128 stands for zero in the data rows.
Some points, one per row:
[119 112 111 117 120 104  99 101  89 103 160 189 166 120 117 116]
[123 133 113 162 172 135 119 112 108 155 164 131 138 123 140 177]
[118 123 113 111 147 178 177 142  93  91 108 112 119 127 121 118]
[142 120 163 181 151 116 125 106 146 160 128 124 139 132 173 178]
[144 147 125 109 128 109 141 165 151 115 104 127 119 138 136 127]
[121 110 109 110 109 123 149 166 160 143 124 114 129 125 110 104]
[134 139 170 168 134 122 121 112 147 158 134 121 145 122 164 184]
[118 114 111 116 110 120 149 163 159 136 122 112 128 123 110 109]
[140 149 131 104 125 111 138 167 154 116 106 131 117 139 143 126]
[121 157 175 152 114 128 112 129 154 153 123 127 135 132 169 177]
[121 116 107 107 106 108 102 101 124 161 144 117 117 118 107 112]
[119 113 114 116 111 120 149 160 159 142 127 112 127 124 109 107]
[124 129 105 122 156 177 180 149 109  86 108 122 118 119 107 119]
[124 115 112 104 110 114  99 108  92 101 155 191 174 134 118 118]
[119 118 115 109 115 153 174 169 130 100 102 118 118 115 113 123]
[119 114 109 115 111 104 102  99 104 149 173 147 114 118 109 111]
[132 133 133 174 170 120 124 104 122 159 154 113 142 114 158 179]
[115 118 110 104 113 108 101  97 110 153 168 137 118 116 108 115]
[140 166 156 122 123 128 118 161 163 127 105 134 120 156 158 138]
[127 120 121 146 176 184 157 121  81  90 100 111 118 125 119 119]
[130 166 174 149 108 129 105 137 161 143 110 130 132 141 174 171]
[119 113 114 105 106 108 102 133 158 120  94 116 118 119 117 106]
[129 163 175 150 109 129 106 136 158 148 114 133 133 135 169 173]
[140 155 151 114 125 118 128 163 152 117 110 129 124 151 151 130]
[170 136 112 129 122 115 148 163 158 142 121 116 143 135 114 150]
[196 176 137 102 129 127 107 138 154 159 152 132 128 142 116 128]
[119 119 107 113 109 122 120 166 147  99 112 116 126 116 113 107]
[119 113 116 110 108 109 112 153 154 105 103 110 120 125 106 108]
[145 149 125 109 128 105 145 166 149 110 109 128 118 143 137 126]
[147 118 159 178 153 111 128 101 146 159 133 124 137 136 176 177]
[138 155 139 109 123 124 127 160 155 118 108 129 120 148 145 133]
[117 117 109 116 155 181 171 132  86  92 100 112 126 130 121 116]
[119 119 115 105 106 107 104  93 117 159 158 128 116 117 107 109]
[138 163 158 127 120 126 114 155 160 122 102 134 119 156 162 142]
[119 121 107 122 162 182 166 123  81  90  99 114 122 131 117 112]
[122 115 110 107 107 108 103  96 118 159 155 125 118 117 106 112]
[116 120 116 101 107 106 104  93 112 155 165 133 120 118 108 111]
[138 131 168 174 137 117 123 106 144 159 139 117 140 120 165 184]
[132 119 124 111 131 168 179 153  99  97 116 105 132 137 116 112]
[122 109 109 122 120 107 102 104  89 109 166 183 159 112 115 110]
[119 113 111 120 111 104 108  97 111 152 170 146 117 123 103 111]
[116 124 107 106 107 102 102 149 158 105  97 115 118 114 113 108]
[146 142 112 122 122 120 161 171 138  94 112 124 121 143 138 126]
[115 113 113 111 114 116 139 160 162 153 145 128 118 124 112 108]
[134 134 170 176 140 119 127 107 147 158 139 115 144 119 161 179]
[123 116 122 118 108 104 112  97 122 157 164 130 126 121 107 114]
[119 113 113 110 107 131 162 170 155 124 107 117 128 118 105 109]
[129 142 175 170 131 120 123 113 149 157 135 119 141 122 163 182]
[116 116 130 158 185 171 134 104  83  84 100 108 118 116 117 116]
[133 163 164 129 119 126 110 153 162 127 100 135 114 156 168 147]
[116 120 110 106 108 107 112 155 156 106 102 114 118 120 109 108]
[125 151 178 160 110 131 102 149 161 127 108 137 127 178 173 132]
[119 117 114 102 109 102 103  95  98 139 175 156 121 117 110 105]
[120 114 104 117 121 107  99 101  85 114 170 185 148 118 115 106]
[126 150 176 162 122 124 119 120 154 157 129 119 138 126 159 176]
[140 134 170 177 140 117 125 108 147 161 133 118 142 128 166 183]
[118 116 113 104 108 107 104  96 113 154 164 136 120 117 107 112]
12 more points follow, each with its number after it:
[127 125 113 145 181 177 145 102  95  92  96 115 119 126 116 108] 0
[118 116 107 111 122 113 110 109  84 120 167 187 164 124 123 123] 1
[135 170 173 137 116 130 105 150 158 132  99 136 124 153 179 163] 2
[127 167 176 150 105 130 108 139 161 144 110 132 132 141 175 172] 3
[137 120 127 120 111 142 164 173 149 123 100 128 138 125 123 148] 4
[120 118 117 114 106 104 116  93 123 160 161 123 128 121 111 110] 5
[125 167 176 152 106 130 107 134 161 148 114 132 136 137 171 173] 6
[142 118 154 179 156 104 130 103 143 159 136 122 136 136 175 177] 7
[140 129 171 176 141 118 124 109 146 159 134 122 140 130 170 187] 8
[130 125 118 151 180 177 137  96  96  92  99 113 122 127 116 107] 9
[127 124 149 158 128 117 120 117 152 154 121 125 135 135 154 158] 10
[130 122 108 135 170 180 170 135  92  89 109 110 114 118 117 122] 11
Which three of these numbered points are nearest to each point below, ignoring the 2 directions in which the first points spread most? Their numbers follow each, nearest first.
[119 123 106 132 173 178 151 108  89  88  97 113 130 125 111 107] > 0 9 11
[120 156 177 156 112 129 114 124 154 157 127 125 137 129 162 178] > 6 3 10
[151 117 124 128 113 132 161 175 151 130 106 124 143 125 121 151] > 4 10 8
[132 162 165 131 116 128 111 150 160 130  96 135 119 153 167 152] > 2 3 6
[137 171 169 135 117 127 108 147 158 133  97 135 120 154 173 159] > 2 3 6
[119 121 112 101 110 104 103  97  96 140 174 157 123 117 108 108] > 3 6 2
[138 173 169 133 116 129 108 150 160 136 100 137 119 154 172 162] > 2 3 6
[119 119 114 100 107 108 102  96  98 140 170 152 120 113 111 109] > 3 6 2
[136 169 170 132 116 127 113 149 159 134  95 135 123 152 172 155] > 2 3 6
[119 118 116 102 104 107 102 144 158 109  99 113 119 115 115 109] > 3 6 10
[123 153 175 159 121 127 118 123 154 153 128 121 139 121 161 175] > 6 10 3
[121 116 110 105 117 115 108 110  89 111 163 187 168 127 119 121] > 1 2 3
[123 129 106 132 175 181 155 106  94  98  96 113 116 124 115 113] > 0 9 11
[123 118 118 111 109 106 115  92 127 159 160 119 131 121 111 112] > 5 10 8
[141 158 153 136 112 123 122  94 119 154 175 165 131 127 125 111] > 6 3 5
[117 119 119 103 113 109 117  97 132 165 156 114 132 121 113 112] > 5 10 8
[117 117 111 104 135 165 179 154 107  85 106 113 115 118 123 121] > 8 7 11
[128 123 104 129 163 180 170 143  99  89 108 116 118 111 114 122] > 11 0 8
[134 173 174 141 116 128 105 145 158 137 100 135 123 153 177 170] > 2 3 6
[127 117 124 162 186 170 128  98  91  83 100 121 131 125 108 108] > 9 0 11
[131 121 125 159 182 169 129  95  93  85  95 114 130 130 115 108] > 9 0 11
[124 122 112 140 174 182 166 129  85  90  99 112 116 121 120 124] > 11 0 9
[125 164 176 149 110 129 108 133 154 150 119 130 136 135 167 175] > 6 3 2
[126 126 127 116 118 147 172 170 145 117  96 132 139 119 126 143] > 4 8 10
[135 164 165 133 116 131 110 149 159 134  97 133 120 155 169 155] > 2 3 6
[121 118 113 103 113 104 117 100 136 159 151 115 137 118 112 106] > 5 10 8
[130 114 137 172 183 161 115  99  95  83  97 117 136 127 112 109] > 9 0 11
[137 161 164 133 117 126 111 153 157 135  98 132 121 149 164 151] > 2 3 6
[118 116 109 103 111 102 102  94  98 143 175 154 125 115 107 111] > 6 3 10
[117 115 114 107 108 106 102  99 121 160 157 121 117 119 108 107] > 5 10 6
[122 115 110 106 105 109 103  96 126 158 151 118 117 120 107 111] > 5 10 6
[119 122 121 111 105 114 115 164 153 101 106 111 119 133 115 104] > 3 6 10
[122 120 107 126 167 180 158 111  89  85  94 114 128 130 115 106] > 0 9 11
[140 160 150 115 122 119 124 167 155 117 108 130 121 153 155 134] > 2 3 6
[120 120 108 125 164 183 162 117  83  91  97 110 127 127 115 106] > 0 11 9
[123 130 106 146 176 146 107 120  90 145 169 144 130 133 128 171] > 11 8 7
[120 119 113 104 129 162 181 160 115  84 106 115 116 117 118 124] > 8 10 4
[116 125 110 110 109 121 119 164 149 100 111 114 119 120 117 110] > 6 3 10
[116 127 119 102 109 116 118 161 152 104 109 113 117 126 119 107] > 3 6 2
[126 117 109 101 103 109 104  97 127 159 143 117 116 116 106 109] > 5 10 6
[131 130 159 163 132 120 120 121 157 154 118 131 129 142 172 158] > 10 8 5
[125 130 106 140 175 152 103 118  89 146 169 151 125 138 130 167] > 11 8 0
[120 137 107 151 175 141 110 116  96 147 173 142 134 131 132 171] > 11 8 7
[139 130 168 176 142 117 125 102 145 160 140 118 141 118 161 185] > 8 7 10
[139 132 169 177 140 115 124 107 146 160 135 118 143 121 167 181] > 8 10 7
[119 115 115 108 106 109 105  96 125 159 146 117 118 119 105 109] > 5 10 6
